Each row is where one point has got to under a steady rotation. How many ticks took it there?
The counts run from 0 to 347.
-0.34  2.26  -0.23  2.13  -0.93  3.77  2.44  -4.04  0.25  1.35  -1.46  0.51  -1.14  2.30  -2.81  -1.33  0.47  -2.36  -1.20  -1.80  -1.13  -0.35  0.99  1.13  -5.28  -0.63  0.18  1.04  1.38  1.91  0.93  -0.44  -1.10  2.50  -0.41  -1.43  1.75  -0.98  0.29  -0.02  1.00  -1.39  -2.66  0.70  3.04  -2.24  0.47 -> 43
0.05  -0.77  0.00  2.26  -0.96  4.62  -0.65  -2.89  1.69  1.28  -1.78  0.07  1.31  2.67  -0.53  -0.85  1.08  -1.67  -0.78  -1.80  -0.84  0.81  -0.55  1.62  -3.91  -2.23  -0.56  0.21  3.13  1.91  0.01  1.14  -1.34  2.11  0.28  1.03  0.48  -0.39  0.26  -0.15  1.70  -1.17  -1.51  0.25  2.52  -5.63  -2.07 -> 39
-1.18  1.09  1.46  1.14  1.17  1.73  0.94  -4.94  -0.50  0.61  -1.07  -0.69  -1.44  3.27  -2.88  -2.14  2.70  -1.99  -1.54  -0.83  -0.56  -1.02  -0.08  -0.85  -2.35  -1.76  1.67  0.78  -0.57  2.32  1.08  -0.56  -2.63  1.92  -1.01  -1.26  2.61  2.95  0.95  0.67  1.65  -3.24  -1.46  0.90  2.50  -0.95  1.71 -> 46
-1.54  -3.34  0.40  -0.96  0.55  4.30  -0.19  -3.56  2.45  2.65  -0.20  -0.85  0.90  1.70  0.50  -0.69  0.50  -0.48  0.18  -2.26  -0.31  -0.91  -1.52  1.19  0.20  -3.94  1.52  1.94  3.47  1.21  -0.10  0.10  -2.21  1.55  -0.03  0.47  0.44  0.82  2.93  -2.08  1.79  -1.56  -0.46  1.22  1.49  -4.26  -1.10 -> 35
-0.30  0.79  0.51  2.23  -0.23  3.65  0.88  -3.36  1.48  1.73  -2.81  -0.87  -0.27  2.21  -1.55  -1.02  -0.38  -0.33  0.49  -2.28  -0.54  1.20  1.37  2.74  -3.31  -2.35  -1.38  2.59  2.14  0.36  1.47  0.07  -0.77  2.37  -0.57  2.63  0.41  -1.19  -0.25  -2.02  2.43  0.20  -0.55  0.18  2.45  -5.08  -1.35 -> 101
-1.22  -1.83  -0.01  0.05  -1.74  5.84  -0.34  -3.75  0.07  0.94  0.15  -1.58  0.91  1.51  1.18  -0.84  0.10  -0.86  -0.58  -0.10  -1.13  0.30  -2.73  0.03  -1.29  -1.88  -1.14  2.28  3.42  -1.05  1.19  0.61  -2.44  3.05  0.62  -0.72  0.73  -1.30  2.99  -0.66  1.05  -4.12  -0.66  0.48  2.91  -2.57  0.52 -> 229
-1.12  -1.39  1.35  -2.51  -0.15  2.13  0.82  -5.09  0.74  1.50  0.21  -2.65  1.53  2.05  -0.76  -0.85  -0.26  -1.07  0.42  -2.10  -0.72  -0.30  -1.76  1.73  0.25  -1.24  2.24  3.46  0.77  -1.10  0.10  -1.65  -4.76  2.47  0.39  0.51  -0.29  -0.07  2.13  -2.31  2.84  -1.72  0.11  1.46  2.03  -3.00  1.98 -> 223
-0.33  -1.00  1.77  -0.84  0.69  4.15  -0.81  -2.98  -0.30  0.32  0.13  -3.20  -1.44  1.24  0.71  -2.33  2.72  -1.10  -0.79  -0.93  -0.19  -0.18  -1.49  -0.61  -1.94  -0.28  -0.50  2.26  0.60  2.67  0.42  -0.31  -1.39  1.90  0.68  -0.97  -0.24  0.89  3.45  0.34  2.12  -4.02  1.52  3.18  3.07  -3.63  1.02 -> 268
-0.85  -1.67  0.43  0.56  1.06  3.65  0.59  -5.31  -0.52  1.64  -0.89  -3.28  0.29  2.31  -1.89  -2.70  1.18  -0.25  -0.29  -0.69  -0.89  0.39  0.03  0.82  -0.08  -1.68  -1.98  3.25  1.97  -0.95  3.00  0.34  -1.53  3.25  -0.27  0.55  0.54  1.20  0.76  -1.72  3.38  -2.22  0.51  0.73  2.39  -3.15  0.14 -> 165
0.81  2.29  0.16  1.44  1.40  3.84  -2.51  -0.15  0.33  1.71  -2.37  -1.78  -1.10  2.16  -0.10  0.53  3.09  -2.25  0.36  -2.28  0.35  0.30  -0.84  -1.13  -3.24  -0.49  2.18  1.78  0.00  2.07  -0.28  -0.28  -3.56  0.76  -2.29  0.14  2.74  0.77  0.92  2.64  1.31  -2.62  -1.21  -1.32  0.98  -3.16  -1.02 -> 113
-1.20  0.40  0.04  -0.07  -1.20  2.93  2.62  -4.18  0.35  2.17  1.63  0.92  -0.01  1.77  -1.17  -0.36  -0.85  -0.33  -0.22  -2.42  -0.46  -2.30  -0.31  2.51  -2.39  -3.99  1.38  0.55  2.78  1.68  2.04  -1.12  -3.20  2.54  0.34  -1.32  1.22  0.17  1.66  -1.25  1.63  -0.86  -2.73  1.50  2.61  -1.64  1.22 -> 2
-0.09  2.88  0.19  -0.27  -0.33  2.05  0.64  -2.96  1.90  0.11  -2.46  1.71  -1.96  0.95  -0.13  0.29  -2.32  -1.70  2.88  -2.90  0.89  -0.11  -1.89  0.57  -2.57  -2.19  2.17  0.73  0.59  2.21  3.06  -1.11  -1.87  2.68  -2.25  -0.68  2.51  -0.76  2.67  -1.40  2.19  -2.42  -2.79  -0.72  2.06  -1.25  2.79 -> 25
0.69  0.49  0.73  -0.50  1.77  3.18  0.13  -2.48  -0.99  1.67  -0.45  -0.99  -0.80  1.49  0.60  -2.43  2.13  -1.51  1.05  -1.86  0.09  -0.92  -1.87  0.93  -1.12  -0.84  1.04  2.27  0.73  2.71  1.80  -2.03  -4.52  4.51  -2.22  -2.28  1.67  1.21  0.31  -0.40  0.94  -3.58  -0.89  -1.00  1.15  0.75  1.22 -> 149
-1.24  -2.45  0.64  -1.93  -0.30  3.96  0.19  -2.91  2.33  1.83  0.98  -0.79  1.12  0.82  0.58  0.45  -0.61  -0.94  0.54  -2.86  -0.61  -0.93  -2.78  0.80  0.22  -2.83  3.52  2.47  2.40  0.34  -0.51  -1.12  -4.29  1.63  0.26  -0.22  0.62  -0.16  2.53  -2.30  2.11  -1.56  -0.80  1.53  1.55  -3.96  0.41 -> 286
0.82  -0.11  1.65  -0.41  0.49  4.74  -1.08  -2.71  -0.03  0.87  -0.39  -1.91  -1.15  1.77  0.68  -2.56  3.37  -2.14  -0.52  -0.59  -0.38  -0.49  -0.25  0.35  -2.79  -0.22  -0.43  0.18  0.25  3.47  1.74  -0.40  -1.28  2.54  0.52  -0.76  -0.27  1.90  2.33  0.39  1.60  -3.48  0.98  1.81  2.64  -3.20  0.39 -> 17
1.36  2.00  1.33  0.30  0.79  3.38  -1.20  -3.20  0.72  -0.25  -3.64  -0.07  -0.53  2.93  -0.86  -1.97  1.49  -2.88  1.61  -1.51  -0.24  0.89  -0.31  0.89  -2.95  0.03  0.80  -0.42  -0.60  2.63  2.26  -0.59  -2.08  3.05  -3.04  0.15  0.75  1.86  -0.23  -0.28  2.30  -3.04  -1.33  -2.32  1.56  -1.00  1.46 -> 85
-0.75  1.52  0.24  -1.33  1.26  1.25  1.24  -3.39  1.02  1.85  -0.20  -0.82  -1.49  0.90  -1.46  -0.03  -1.53  -1.39  2.58  -4.91  0.17  -1.62  -2.30  1.44  -0.29  -2.41  3.37  2.29  -0.28  0.96  0.93  -1.78  -3.36  2.31  -1.48  -1.22  1.82  -0.30  0.38  -1.82  3.06  -1.07  -1.50  1.79  1.42  -0.79  2.87 -> 281
0.03  -0.53  0.31  0.33  -0.28  2.94  -2.09  -3.93  1.32  0.76  -2.30  -2.06  0.03  2.84  -1.71  -0.18  1.53  -2.63  -0.89  -2.01  -1.80  0.94  -1.07  -1.08  -2.44  0.18  1.74  1.73  -0.56  -0.20  -1.86  0.82  -1.22  0.74  -0.54  0.98  2.03  0.60  1.22  0.12  2.93  -3.26  -0.35  1.54  2.38  -4.80  0.71 -> 11
0.18  0.56  1.11  -1.16  -0.50  2.33  2.36  -4.81  0.87  0.83  -1.91  -1.88  0.53  2.26  -0.51  -0.30  -0.98  -0.17  0.09  -1.74  0.09  0.48  1.00  2.30  -1.20  -1.40  0.68  3.75  2.04  -1.60  0.65  -1.12  -3.34  2.43  0.17  1.87  0.91  -1.46  2.73  -2.47  1.46  -1.86  0.05  0.20  2.31  -2.89  1.73 -> 161
0.68  -1.04  0.69  -0.92  0.15  2.84  0.23  -2.82  -0.13  0.43  1.52  -0.76  1.17  2.37  1.26  -1.62  -0.32  -1.44  1.11  -2.73  -0.21  -0.59  -1.64  4.11  -1.62  -2.34  0.18  0.90  2.23  2.66  1.64  -1.38  -4.47  4.23  -1.26  0.18  -0.41  -0.18  0.72  -0.61  1.72  -1.85  -1.17  1.08  2.48  -1.94  1.05 -> 251
-2.27  0.24  -0.24  0.18  -3.12  2.91  1.16  -4.27  0.63  0.32  -0.22  0.39  1.27  1.39  -1.77  1.29  -0.59  -0.19  -0.28  -1.34  -1.04  -0.85  -1.39  -0.42  -1.44  -3.44  2.92  1.29  1.98  -1.00  1.64  -0.42  -3.57  1.71  -0.12  -1.27  2.30  -0.16  2.03  -0.16  1.95  -1.81  -3.29  0.01  2.79  -1.76  1.55 -> 258
1.17  0.92  2.05  -1.75  -0.12  3.80  2.17  -2.72  1.46  1.95  -1.09  0.03  -1.01  1.49  1.43  -1.45  -1.08  -1.00  1.49  -2.17  1.23  -0.89  0.33  3.33  -2.56  -1.31  0.40  1.40  1.49  2.58  2.67  -2.21  -2.28  3.41  -0.17  0.00  -0.54  -1.26  2.68  -2.61  0.93  -1.46  0.08  0.90  1.57  -1.88  1.39 -> 59
0.41  2.46  -0.02  -0.55  0.47  4.90  -1.77  -0.41  1.76  1.38  -2.69  -1.67  -2.82  0.10  0.37  0.90  0.70  -2.75  2.27  -3.24  0.53  -0.10  -2.01  -1.20  -3.47  1.16  2.63  1.46  -0.81  1.08  0.49  -0.95  -1.62  0.32  -0.57  -1.06  1.11  -1.02  2.67  0.52  2.83  -2.70  0.13  0.57  1.18  -3.57  1.01 -> 305
-1.11  0.64  1.77  0.63  -1.14  6.01  0.29  -2.87  2.34  0.35  -2.30  1.08  -0.90  0.50  0.07  -1.11  1.96  -1.67  -0.80  0.90  -0.66  -0.23  -1.52  -1.28  -3.53  -0.74  1.34  1.85  1.56  2.70  0.30  -1.78  -2.00  1.17  1.13  -0.35  0.00  -0.34  4.59  -0.49  1.04  -2.95  -0.14  -0.11  2.95  -2.33  0.37 -> 332
-0.70  0.94  0.03  1.33  -0.70  4.14  1.35  -2.92  2.09  2.16  -3.38  -0.79  -0.72  1.47  -0.79  -0.20  -1.19  -0.42  0.20  -2.10  0.39  0.83  0.77  2.58  -3.12  -1.91  -0.80  2.72  2.77  -0.14  0.58  -0.21  -1.64  1.96  -0.22  1.60  0.67  -2.10  0.70  -2.06  1.09  -0.03  -0.55  0.24  2.04  -4.55  -1.07 -> 100
1.05  2.51  1.40  2.08  1.51  1.48  -0.88  -1.07  -0.83  0.30  -0.69  -2.92  -1.64  2.05  -1.51  -0.60  2.57  -0.69  0.26  -2.77  0.80  0.07  -0.12  0.98  -2.87  -1.87  0.50  3.14  0.12  2.71  0.15  -0.96  -4.26  0.92  -2.18  0.82  2.34  0.79  1.34  2.26  2.11  -2.42  -0.52  0.34  2.80  -2.54  0.91 -> 176
-0.52  2.50  0.40  2.79  -0.83  2.93  1.21  -3.80  -0.35  0.93  -1.76  -0.54  -1.34  2.45  -3.73  -1.76  1.74  -2.33  -1.88  -1.72  -1.32  -0.52  0.42  0.75  -4.87  -0.74  0.24  0.47  0.15  1.66  1.19  -0.36  -1.68  2.27  -0.21  -0.82  1.55  1.07  -1.01  0.85  1.54  -1.42  -1.61  1.04  2.63  -2.07  0.14 -> 44
-1.05  2.11  0.35  -0.80  0.37  4.20  -0.84  -1.02  1.90  1.17  -2.72  -1.15  -2.71  -0.01  0.60  0.74  0.22  -2.01  1.81  -2.73  0.49  -0.15  -2.75  -2.09  -2.55  -0.42  2.86  2.30  -0.55  0.96  0.95  -0.59  -1.73  0.52  -0.90  -1.80  2.45  -0.65  4.06  -0.09  2.05  -3.52  -0.38  0.80  1.13  -2.03  1.97 -> 304
-0.58  3.01  0.57  -0.13  -1.42  1.91  0.23  -2.20  1.28  1.13  -1.50  -1.92  0.90  1.62  -2.44  0.69  -1.16  -1.40  2.05  -3.87  -0.66  -0.15  -0.64  3.04  -2.65  -0.55  3.04  2.11  -0.69  -1.44  0.45  -1.94  -4.90  1.69  -0.93  0.87  0.72  -1.15  -0.16  -0.82  4.06  0.53  -1.23  0.09  1.27  -3.19  1.80 -> 220
-1.15  -1.24  -0.28  -0.75  1.04  4.25  -0.84  -2.21  1.94  3.73  -0.55  -2.01  0.40  1.54  -0.93  -0.37  0.68  -0.78  0.85  -4.29  0.13  -1.64  -1.05  2.07  -0.53  -2.22  1.99  0.93  0.87  0.00  1.19  -0.24  -2.68  1.04  0.23  0.09  0.37  1.09  0.42  -1.50  3.61  0.17  -0.15  1.88  0.42  -5.46  -1.46 -> 33
-2.18  1.61  0.48  1.13  -1.04  3.23  1.86  -4.98  -1.05  0.99  -0.42  0.25  -1.45  0.96  -2.98  -1.47  0.93  -1.22  -1.52  -0.80  -1.06  -1.17  -0.74  -1.70  -2.83  -1.42  1.25  1.87  0.52  1.60  1.80  -0.69  -1.71  1.94  0.46  -2.44  1.90  0.56  1.94  -0.48  2.18  -2.83  -1.81  2.02  3.19  -0.58  2.51 -> 298
-1.83  -0.40  0.69  2.20  -1.72  2.54  -0.17  -3.91  0.79  1.12  -0.09  -0.73  1.51  2.76  -3.69  0.96  0.75  -0.17  -0.28  -2.36  -0.09  -0.58  -0.75  0.35  -1.55  -3.72  1.85  -0.15  1.15  0.00  2.36  0.14  -3.44  0.63  -0.47  -0.34  1.80  1.97  0.20  0.69  3.61  -0.83  -3.11  0.93  2.67  -4.16  0.24 -> 5
-1.24  3.30  1.99  1.23  0.91  3.17  0.81  -0.53  0.94  0.75  -1.05  -2.67  -0.72  0.07  -2.48  -0.69  1.07  -0.51  1.93  -1.78  -0.43  -0.84  -0.55  0.82  -2.46  0.01  2.25  3.07  -0.55  2.21  1.21  -3.16  -5.34  0.35  -1.09  -0.46  -0.41  -0.36  1.81  -0.40  3.63  0.22  0.98  0.23  1.66  -1.91  0.05 -> 180
-0.08  2.14  -0.25  -1.26  1.23  4.10  1.31  -1.99  -1.22  2.43  0.10  -0.91  -1.19  0.95  1.12  -1.69  0.66  -1.37  0.84  -2.03  -0.14  -1.69  -1.45  0.47  -1.51  -0.89  1.97  2.02  0.67  1.98  2.23  -2.85  -4.75  3.87  -1.08  -3.46  1.31  0.63  0.61  0.11  1.50  -2.96  -1.07  -1.52  0.91  0.74  1.16 -> 150
-1.37  -2.78  -0.02  -0.16  -0.56  5.04  0.29  -2.96  2.87  2.83  -0.34  0.70  0.67  1.18  0.95  -0.28  -0.08  -0.83  -0.27  -1.81  -0.60  -1.30  -1.60  0.81  -1.16  -3.42  1.43  2.20  3.68  0.74  -0.31  -0.65  -2.04  1.59  0.54  -0.56  0.32  -1.10  2.71  -2.22  1.31  -1.26  -1.43  1.05  2.41  -3.77  -1.21 -> 36
